In the data rows, zero lies at 4.5, halfway between 4 and 5.
Two rows play each game, the first against the second. How much does the first row win by? 10 is about a draw, 20 a big win and 0 a big loss. Wins can go round in a circle: one row can beat a second, the second a third and the third the first. Each row has two weighted sums of its numbers, A and B, taken from their middle values. A row wins by its A times the other's B, less its B times the other's A.
ndarray[3 3 5 9 5 6 7 5 3 4 3 3 2 3 5 6]
ndarray[5 4 6 6 8 5 6 4 5 6 2 5 1 3 6 6] -> 8
ndarray[3 1 5 6 4 7 6 4 2 4 3 3 1 4 4 6]
ndarray[6 4 6 5 7 6 6 5 4 5 3 5 1 3 6 6] -> 4
ndarray[5 7 5 4 2 6 4 7 3 5 6 2 4 6 6 3]
ndarray[2 7 4 8 3 0 4 6 7 1 1 3 4 6 5 0] -> 11
ndarray[4 3 4 6 6 5 4 5 4 3 4 4 2 5 5 5]
ndarray[5 5 5 4 5 4 5 5 6 4 3 5 2 3 6 4] -> 9
ndarray[5 6 5 4 8 5 5 4 5 6 5 6 5 4 6 4]
ndarray[3 6 5 4 1 3 4 5 5 4 3 3 6 5 4 1] -> 10
ndarray[4 4 4 6 2 4 3 3 5 6 3 0 6 5 4 4]
ndarray[3 5 3 7 2 5 7 6 4 2 3 3 2 4 5 4] -> 2
ndarray[7 7 6 4 4 4 5 7 4 4 6 6 2 5 8 4]
ndarray[2 4 4 6 4 3 5 4 6 4 1 3 2 2 5 4] -> 10
ndarray[5 4 5 3 6 5 5 4 3 5 7 7 4 4 3 7]
ndarray[8 5 5 1 5 6 3 5 4 6 9 4 6 5 6 7] -> 6
ndarray[6 6 5 3 4 5 2 5 4 5 6 2 4 7 5 3]
ndarray[4 5 3 6 4 5 6 5 4 3 3 4 3 5 4 5] -> 4
ndarray[5 7 6 4 6 3 5 5 6 5 4 6 4 4 5 4]
ndarray[3 3 3 6 6 5 5 4 6 4 2 4 3 4 3 6] -> 10
ndarray[7 3 5 3 5 5 4 4 4 6 7 4 7 6 5 6]
ndarray[5 4 2 4 4 6 3 5 4 4 5 3 7 6 4 4] -> 8
ndarray[3 4 4 6 5 6 3 3 4 6 5 3 5 2 4 5]
ndarray[7 4 5 3 5 8 4 4 4 7 7 2 5 5 6 5] -> 14
ndarray[7 4 2 3 3 4 4 6 5 5 7 4 7 5 6 5]
ndarray[6 2 5 3 6 5 5 6 4 6 6 7 5 3 5 8] -> 7
ndarray[4 5 6 5 4 4 5 4 4 5 6 3 4 5 5 3]
ndarray[4 7 3 5 2 2 4 7 7 1 5 4 5 7 3 3] -> 13
ndarray[2 6 3 6 4 3 4 4 6 4 3 3 6 4 2 2]
ndarray[6 5 5 3 5 7 5 5 3 4 6 6 5 5 3 5] -> 11
ndarray[3 6 5 7 5 4 5 5 5 4 3 6 3 3 7 4]
ndarray[4 3 3 4 4 5 2 3 6 5 6 4 7 4 3 4] -> 13
ndarray[3 6 3 4 4 3 4 4 7 2 2 5 6 6 0 2]
ndarray[6 3 6 3 7 7 4 3 4 5 5 5 3 5 5 8] -> 13
ndarray[5 7 5 4 4 4 4 5 5 4 4 6 4 6 6 2]
ndarray[6 6 3 3 2 6 3 4 4 6 6 3 5 6 6 2] -> 10
ndarray[4 6 4 2 5 5 5 4 4 4 7 5 8 6 1 4]
ndarray[5 7 4 6 1 4 3 6 3 4 5 5 4 7 5 2] -> 10
ndarray[5 2 4 4 6 8 4 4 3 4 6 6 6 3 3 8]
ndarray[5 6 5 4 4 4 4 5 3 3 5 4 5 5 5 3] -> 11
ndarray[4 4 6 5 5 5 4 3 3 5 6 5 5 3 3 5]
ndarray[4 4 7 5 6 4 6 6 6 5 3 5 2 5 6 5] -> 9
ndarray[6 4 6 2 6 7 5 3 1 7 7 6 3 4 6 6]
ndarray[4 5 5 5 3 4 5 5 3 5 7 4 4 5 6 3] -> 17
ndarray[7 5 4 4 3 5 5 7 4 3 6 6 5 5 3 6]
ndarray[7 7 6 4 6 5 5 7 3 4 4 6 1 4 8 5] -> 14
ndarray[4 6 6 4 5 5 3 4 4 5 6 3 5 5 4 4]
ndarray[7 7 7 3 6 5 5 5 6 6 5 5 4 5 5 4] -> 10
ndarray[5 5 4 4 3 4 5 6 3 1 6 6 6 6 5 5]
ndarray[4 4 5 5 5 5 4 3 3 4 6 4 6 4 4 4] -> 12
ndarray[2 4 4 6 5 4 5 3 5 3 4 6 6 2 2 5]
ndarray[5 3 6 2 7 7 2 2 4 8 6 1 5 5 5 5] -> 14
ndarray[4 5 4 4 5 4 4 4 4 3 4 5 5 5 3 3]
ndarray[7 5 4 3 7 4 6 5 7 4 3 8 4 4 7 7] -> 7
ndarray[8 3 5 2 4 6 4 7 3 3 7 7 4 6 5 7]
ndarray[5 3 5 3 6 7 4 4 2 4 5 6 6 2 4 7] -> 9
ndarray[6 7 5 1 5 5 3 6 5 4 4 7 7 6 3 3]
ndarray[6 8 6 4 4 3 5 6 6 3 3 7 4 6 6 2] -> 11
ndarray[3 3 4 4 5 4 4 4 3 6 4 5 5 3 2 6]
ndarray[5 5 3 4 4 3 4 6 5 4 6 3 6 5 5 3] -> 10
ndarray[2 4 3 4 5 5 6 4 4 4 4 6 5 4 2 5]
ndarray[4 3 6 7 7 4 6 3 6 5 1 4 1 2 5 6] -> 9
ndarray[8 6 6 4 5 4 5 6 3 6 8 6 4 4 8 4]
ndarray[6 5 5 4 2 4 4 6 3 6 7 5 5 4 7 5] -> 8
ndarray[5 4 3 3 3 4 5 6 3 2 6 6 6 7 3 5]
ndarray[4 5 4 6 5 3 6 5 6 4 3 5 1 5 7 5] -> 10
ndarray[5 9 5 3 3 2 4 8 5 1 4 8 5 7 4 2]
ndarray[5 2 2 4 4 5 3 5 5 5 5 3 5 5 4 6] -> 8
ndarray[1 5 4 6 6 3 4 3 6 4 1 5 6 5 0 4]
ndarray[6 7 7 3 6 4 4 5 5 7 4 6 3 4 6 5] -> 8
ndarray[3 4 6 5 4 4 5 5 4 4 5 6 5 3 4 5]
ndarray[5 6 5 3 3 4 3 6 4 4 5 3 6 7 4 4] -> 4
ndarray[6 5 5 3 6 6 4 5 3 4 5 5 3 4 5 5]
ndarray[4 3 6 4 7 7 5 2 3 6 5 8 6 2 2 8] -> 9
ndarray[9 2 4 0 5 7 3 5 3 6 8 6 5 5 6 8]
ndarray[4 5 4 4 5 4 5 3 4 5 5 2 6 5 3 4] -> 5
ndarray[3 2 3 4 4 4 4 3 5 4 3 4 6 4 2 6]
ndarray[8 5 7 1 8 9 6 6 1 7 9 9 1 6 7 8] -> 11
ndarray[5 8 5 4 4 4 5 6 6 2 4 5 6 7 4 3]
ndarray[6 6 3 5 2 2 3 6 6 4 6 2 4 7 6 1] -> 14
ndarray[4 2 6 4 8 6 5 2 3 6 5 7 5 1 3 8]
ndarray[6 2 5 2 6 6 3 3 5 7 7 3 6 3 4 6] -> 10
ndarray[5 5 3 2 4 6 3 3 5 8 6 2 5 5 7 4]
ndarray[5 3 6 4 6 5 5 3 2 7 7 3 5 1 5 7] -> 8
ndarray[3 4 4 5 3 4 7 4 5 6 5 4 5 3 3 6]
ndarray[5 5 6 5 6 4 5 5 6 5 4 5 2 3 6 5] -> 11
ndarray[4 1 4 4 6 7 5 2 5 5 5 6 7 2 3 8]
ndarray[4 6 4 4 3 4 4 6 4 4 4 4 5 6 4 3] -> 7
ndarray[7 7 4 4 1 5 3 7 5 4 7 2 6 7 7 1]
ndarray[5 5 5 3 6 6 3 3 3 7 6 4 5 4 4 5] -> 18
ndarray[4 4 5 5 5 5 5 5 3 2 5 7 5 4 4 6]
ndarray[6 3 3 3 5 6 4 6 4 3 6 7 6 5 5 7] -> 9
ndarray[4 4 2 4 2 4 2 5 6 3 5 3 7 7 3 3]
ndarray[2 2 3 6 6 5 5 2 5 3 1 2 3 3 2 6] -> 10
ndarray[1 6 4 5 2 2 3 4 7 4 4 2 9 6 0 2]
ndarray[5 6 5 7 4 3 6 5 5 4 2 5 2 4 6 4] -> 17
ndarray[6 3 5 4 8 7 4 3 3 5 5 7 4 3 6 9]
ndarray[4 7 4 3 3 4 4 5 5 2 4 6 6 5 2 5] -> 1
ndarray[2 6 6 5 5 2 4 4 8 4 2 4 4 4 4 2]
ndarray[5 4 4 5 4 3 5 8 5 1 3 7 4 6 4 5] -> 7
ndarray[6 7 2 5 0 1 5 9 4 0 5 5 5 7 5 2]
ndarray[3 5 4 5 3 2 4 3 5 3 4 4 6 5 2 2] -> 13
ndarray[6 4 1 5 2 4 4 7 7 3 5 2 6 7 5 4]
ndarray[4 6 4 5 4 4 5 6 5 3 4 4 3 4 7 4] -> 10
ndarray[6 4 3 5 4 6 3 5 5 6 6 5 7 5 4 5]
ndarray[6 3 3 4 4 5 5 6 4 3 5 6 5 5 3 5] -> 9
ndarray[4 7 6 2 5 5 4 5 6 3 3 7 5 5 2 4]
ndarray[5 6 6 5 3 3 5 6 4 3 6 5 5 5 5 1] -> 11
ndarray[2 3 5 6 6 4 4 1 6 5 3 2 5 2 3 4]
ndarray[2 0 5 7 6 8 5 1 3 5 4 3 2 2 5 8] -> 10
ndarray[3 5 4 6 4 5 4 6 5 2 3 5 3 5 3 5]
ndarray[3 3 6 5 6 4 5 4 4 4 4 7 5 3 2 6] -> 7
ndarray[3 4 4 5 4 5 4 3 5 5 4 3 3 3 4 5]
ndarray[4 3 3 4 3 4 3 4 6 4 5 3 7 4 5 4] -> 6
ndarray[5 5 6 5 5 5 5 6 5 5 3 6 2 3 8 5]
ndarray[5 7 3 4 1 3 3 6 5 4 5 1 5 8 6 1] -> 10
ndarray[7 2 5 3 5 6 4 3 3 7 7 3 6 4 5 7]
ndarray[4 6 6 3 4 5 3 5 3 6 8 7 9 6 2 3] -> 18
ndarray[4 5 3 4 5 5 2 2 5 6 4 0 5 5 5 2]
ndarray[5 2 3 3 4 5 4 3 5 4 4 6 6 4 4 6] -> 9
ndarray[7 7 5 1 6 5 4 5 5 4 5 8 6 6 4 5]
ndarray[3 2 5 5 7 3 5 3 6 6 2 4 2 3 5 5] -> 18
ndarray[7 6 6 3 4 5 6 7 3 3 6 7 6 4 4 5]
ndarray[2 7 5 4 3 3 2 3 5 4 3 5 8 7 0 2] -> 9
ndarray[3 3 4 6 4 5 4 3 4 5 5 4 6 4 3 3]
ndarray[3 3 5 6 6 4 5 3 6 5 1 4 2 4 6 5] -> 7
ndarray[5 4 4 3 5 6 4 4 4 6 5 5 6 2 4 4]
ndarray[2 6 5 6 5 2 6 4 7 4 1 4 5 4 4 2] -> 7
ndarray[4 4 6 4 5 6 3 2 3 7 7 6 6 4 4 6]
ndarray[5 1 5 4 6 7 4 2 4 5 6 6 4 4 3 9] -> 10
ndarray[4 6 2 5 2 3 2 6 6 4 3 2 5 6 4 2]
ndarray[5 6 6 4 3 5 7 7 3 4 6 9 5 4 4 6] -> 3
ndarray[2 7 3 5 4 2 4 5 6 3 2 5 6 6 2 1]
ndarray[5 4 6 5 8 6 7 3 5 7 4 7 3 3 6 7] -> 10
ndarray[4 3 1 5 4 3 3 5 7 2 4 2 6 4 4 5]
ndarray[4 5 4 5 5 6 4 3 4 5 5 2 5 5 4 3] -> 15
ndarray[5 5 6 4 6 4 5 5 4 6 4 7 4 4 4 4]
ndarray[5 5 3 6 5 6 5 5 4 4 4 4 3 5 4 6] -> 5
ndarray[5 5 6 5 6 5 5 5 4 4 4 6 1 3 6 5]
ndarray[4 7 4 5 1 3 3 6 6 2 3 4 5 6 3 0] -> 8
ndarray[4 4 6 5 6 7 3 1 4 9 6 4 6 4 2 5]
ndarray[5 3 8 4 7 6 5 3 4 7 4 5 2 2 7 6] -> 14
ndarray[3 5 4 5 4 3 4 5 4 4 5 3 6 5 3 3]
ndarray[4 5 6 4 4 4 6 6 3 5 6 7 5 5 3 5] -> 11
ndarray[4 4 4 4 5 4 5 4 4 6 4 3 5 4 5 4]
ndarray[5 5 6 6 5 3 6 5 5 5 4 5 2 3 6 6] -> 10
ndarray[8 5 5 2 2 6 2 5 4 5 7 3 5 6 7 3]
ndarray[4 6 4 2 5 4 5 4 5 5 5 4 6 4 4 4] -> 9
ndarray[3 5 4 6 2 4 5 7 1 2 4 4 2 5 5 4]
ndarray[2 5 3 9 2 2 6 5 6 2 1 4 2 3 4 4] -> 16
ndarray[5 3 6 5 7 6 6 3 4 7 4 7 2 3 7 6]
ndarray[5 5 5 3 5 6 4 3 4 6 5 3 6 5 4 5] -> 6
ndarray[5 3 4 5 7 6 4 2 4 7 6 5 4 2 5 6]
ndarray[8 7 4 4 1 4 2 8 3 6 8 4 5 7 8 1] -> 10
ndarray[2 5 5 5 4 5 3 2 4 5 3 2 4 5 5 3]
ndarray[4 5 4 2 4 4 5 5 4 4 3 4 4 6 4 4] -> 14
ndarray[5 6 4 6 4 3 6 6 5 3 2 4 3 4 6 4]
ndarray[7 5 6 3 5 7 4 4 2 7 7 5 5 5 5 4] -> 15
ndarray[5 5 6 4 8 3 5 5 7 6 2 8 3 4 4 7]
ndarray[3 6 3 7 2 2 6 7 5 1 2 5 3 5 4 2] -> 15
ndarray[5 5 5 3 6 6 3 2 5 8 6 0 5 4 5 5]
ndarray[5 5 5 5 6 5 6 6 4 4 4 8 6 6 4 5] -> 16
ndarray[9 7 7 2 7 5 6 7 3 6 7 6 1 4 8 5]
ndarray[7 9 5 6 3 2 6 9 6 2 3 4 2 6 8 2] -> 2
ndarray[6 7 6 3 4 5 4 6 3 6 7 4 5 6 5 3]
ndarray[7 3 2 2 2 4 4 7 4 2 6 4 5 8 5 4] -> 10
ndarray[4 7 3 5 2 5 4 5 5 5 4 1 5 5 3 1]
ndarray[4 2 1 5 3 3 3 4 6 3 3 2 6 5 5 5] -> 12
ndarray[3 1 3 6 7 6 4 2 5 4 3 4 5 4 2 7]
ndarray[3 6 5 4 2 3 5 3 5 5 6 2 5 5 5 3] -> 8
ndarray[3 2 6 7 4 8 6 4 4 6 3 2 2 3 3 6]
ndarray[7 3 6 3 5 6 4 3 4 7 7 4 6 4 6 6] -> 8
ndarray[5 1 5 3 7 7 3 2 6 8 7 3 7 3 3 7]
ndarray[4 7 4 3 3 3 3 5 6 3 3 7 7 8 3 2] -> 12
ndarray[9 4 2 2 2 5 2 8 6 4 7 5 5 6 4 7]
ndarray[5 6 4 4 4 4 6 7 4 4 4 6 3 5 6 5] -> 9
ndarray[5 2 6 3 8 9 3 1 3 9 6 3 5 1 4 6]
ndarray[4 8 8 4 5 4 4 4 2 6 8 6 8 6 3 4] -> 13
ndarray[1 6 3 3 4 5 2 2 4 6 4 4 8 6 0 3]
ndarray[2 1 4 5 5 5 3 1 5 5 4 1 6 5 2 5] -> 13
ndarray[4 6 5 6 3 4 3 4 4 4 4 3 5 6 3 2]
ndarray[2 3 5 7 3 6 5 5 3 2 3 3 2 4 6 4] -> 8
ndarray[4 5 6 5 5 5 3 4 3 6 5 5 6 6 4 4]
ndarray[4 4 6 4 5 5 5 5 3 5 4 9 6 3 3 6] -> 18
ndarray[5 6 5 4 3 5 6 6 2 4 7 6 5 5 4 3]
ndarray[4 3 5 3 7 5 4 4 5 4 4 7 5 4 4 8] -> 6
ndarray[3 4 3 6 1 3 4 4 7 4 4 2 6 5 3 2]
ndarray[3 4 6 7 4 4 5 4 5 4 2 3 2 4 6 4] -> 7
ndarray[3 5 5 7 4 3 6 4 5 2 3 4 1 3 5 3]
ndarray[5 2 4 4 6 6 5 4 4 2 5 5 5 4 2 7] -> 12
ndarray[7 5 4 3 1 5 3 6 5 6 6 2 4 5 7 3]
ndarray[4 6 6 5 3 5 5 4 4 5 5 3 6 6 5 2] -> 8
ndarray[3 7 4 7 1 2 4 7 3 2 3 4 4 6 4 2]
ndarray[2 4 3 8 5 3 5 4 7 4 1 3 3 3 4 3] -> 11
ndarray[6 5 5 5 6 5 6 6 3 5 3 6 2 4 7 5]
ndarray[3 4 5 7 5 4 5 4 5 4 2 5 2 2 6 5] -> 10
ndarray[5 4 5 4 5 6 5 4 3 6 6 6 5 3 5 5]
ndarray[5 3 5 5 6 4 5 3 4 6 7 4 5 2 5 6] -> 11
ndarray[5 5 3 5 2 3 4 6 6 3 5 3 6 7 4 2]
ndarray[6 2 3 2 5 5 4 4 6 5 5 4 6 5 5 7] -> 9
ndarray[4 7 6 6 5 3 5 6 5 3 3 6 2 4 7 3]
ndarray[4 6 6 4 5 3 5 4 5 5 3 5 5 5 4 5] -> 9
ndarray[3 4 7 7 5 6 6 4 2 3 4 4 2 4 5 5]
ndarray[5 3 3 4 4 5 5 5 5 4 5 6 4 2 5 5] -> 14
ndarray[3 6 3 7 3 1 6 6 7 2 1 4 3 5 5 2]
ndarray[5 2 2 4 4 5 2 4 5 5 4 3 5 5 4 6] -> 13
ndarray[6 3 3 3 5 5 4 3 5 8 6 4 7 4 3 5]
ndarray[6 4 5 5 5 4 5 5 4 6 4 4 2 4 7 6] -> 11
ndarray[3 6 4 6 4 3 4 4 5 4 5 2 5 5 4 2]
ndarray[4 5 7 3 4 5 2 4 4 5 5 3 6 5 4 4] -> 10
ndarray[3 4 7 6 6 5 6 3 5 6 3 5 3 2 6 6]
ndarray[3 4 4 7 5 3 5 4 5 3 1 4 2 4 5 4] -> 11
ndarray[3 2 3 6 4 4 5 5 6 3 4 5 6 4 2 6]
ndarray[3 3 6 6 6 6 5 2 6 5 2 4 2 2 4 6] -> 13
ndarray[2 2 6 5 7 5 5 1 5 5 5 4 5 3 2 5]
ndarray[5 6 4 4 2 3 3 6 4 6 7 1 6 6 6 3] -> 10
ndarray[5 6 6 4 5 4 6 5 2 6 5 5 4 5 4 3]
ndarray[6 1 4 2 6 8 3 2 3 8 7 5 6 3 5 8] -> 5
ndarray[4 6 5 2 5 5 3 3 3 6 7 4 7 5 2 4]
ndarray[4 4 5 5 5 4 5 3 4 7 6 3 5 2 5 4] -> 8
ndarray[6 8 5 4 3 3 4 6 4 3 6 5 5 7 6 2]
ndarray[2 3 5 7 4 6 6 4 4 2 3 4 2 4 4 6] -> 6
ndarray[1 6 5 4 5 3 3 2 4 5 4 3 9 6 0 3]
ndarray[6 6 6 3 6 7 2 3 2 8 8 7 8 6 4 5] -> 7
ndarray[2 4 4 7 5 2 6 5 6 4 1 3 2 3 4 3]
ndarray[5 5 5 3 5 5 5 3 3 7 6 5 5 5 5 4] -> 7
ndarray[5 3 7 5 7 6 6 3 4 8 4 5 3 1 6 7]
ndarray[6 7 3 5 1 4 6 8 5 1 4 5 3 7 6 3] -> 12
ndarray[3 3 1 4 2 4 3 4 8 3 2 1 6 6 3 3]
ndarray[4 3 6 5 7 7 3 1 4 8 5 4 5 3 4 6] -> 10
ndarray[5 5 2 6 2 2 5 8 5 1 3 6 5 5 5 3]
ndarray[3 1 3 4 6 6 5 4 5 4 5 5 5 3 4 8] -> 3
ndarray[6 1 4 4 5 7 3 3 3 5 6 6 5 3 4 9]
ndarray[5 7 5 4 3 3 3 6 4 5 5 4 5 7 4 2] -> 14
ndarray[7 8 3 5 4 2 5 8 7 2 3 8 2 6 6 5]
ndarray[6 4 7 4 8 4 5 5 4 6 5 6 1 3 7 6] -> 19
ndarray[5 2 6 5 6 6 4 2 4 7 5 4 5 2 5 5]
ndarray[5 4 7 4 7 5 3 3 4 8 6 4 5 3 5 5] -> 11
ndarray[5 1 2 4 4 6 4 3 5 6 6 2 6 4 5 6]
ndarray[6 7 7 3 5 4 5 6 5 5 6 7 3 4 5 3] -> 10
ndarray[6 3 2 4 4 5 5 6 5 3 5 7 6 6 5 6]
ndarray[4 4 4 5 5 5 6 2 5 6 5 2 6 2 5 4] -> 16
ndarray[0 2 4 7 5 5 4 1 6 5 3 3 7 2 1 4]
ndarray[8 6 6 3 5 5 4 6 2 5 8 9 4 5 6 6] -> 12
ndarray[5 6 6 2 4 6 3 3 2 6 8 5 9 6 1 3]
ndarray[4 4 1 5 1 3 3 6 7 2 4 2 5 7 4 4] -> 9
ndarray[4 5 4 6 5 4 7 5 5 4 2 6 2 4 6 5]
ndarray[5 6 5 4 3 4 4 5 5 5 5 3 5 7 4 2] -> 8
ndarray[5 2 5 5 6 5 4 2 4 7 5 3 4 1 6 5]
ndarray[3 4 5 4 6 6 4 1 4 6 5 3 5 3 3 5] -> 10
ndarray[1 1 3 7 7 4 5 0 7 7 3 2 5 1 3 5]
ndarray[5 3 3 4 2 3 3 5 6 4 5 4 8 6 3 3] -> 9
ndarray[4 7 4 4 3 4 4 4 4 4 4 4 6 6 4 2]
ndarray[5 7 4 3 3 5 3 6 2 4 6 5 8 7 1 2] -> 12
ndarray[6 7 6 6 4 4 6 6 5 3 5 7 3 7 7 5]
ndarray[3 5 5 6 5 4 5 4 5 4 3 3 5 4 5 3] -> 9
ndarray[6 6 8 3 8 5 5 5 4 7 7 8 4 3 7 6]
ndarray[4 3 6 5 5 6 4 3 5 7 4 4 4 3 4 6] -> 9
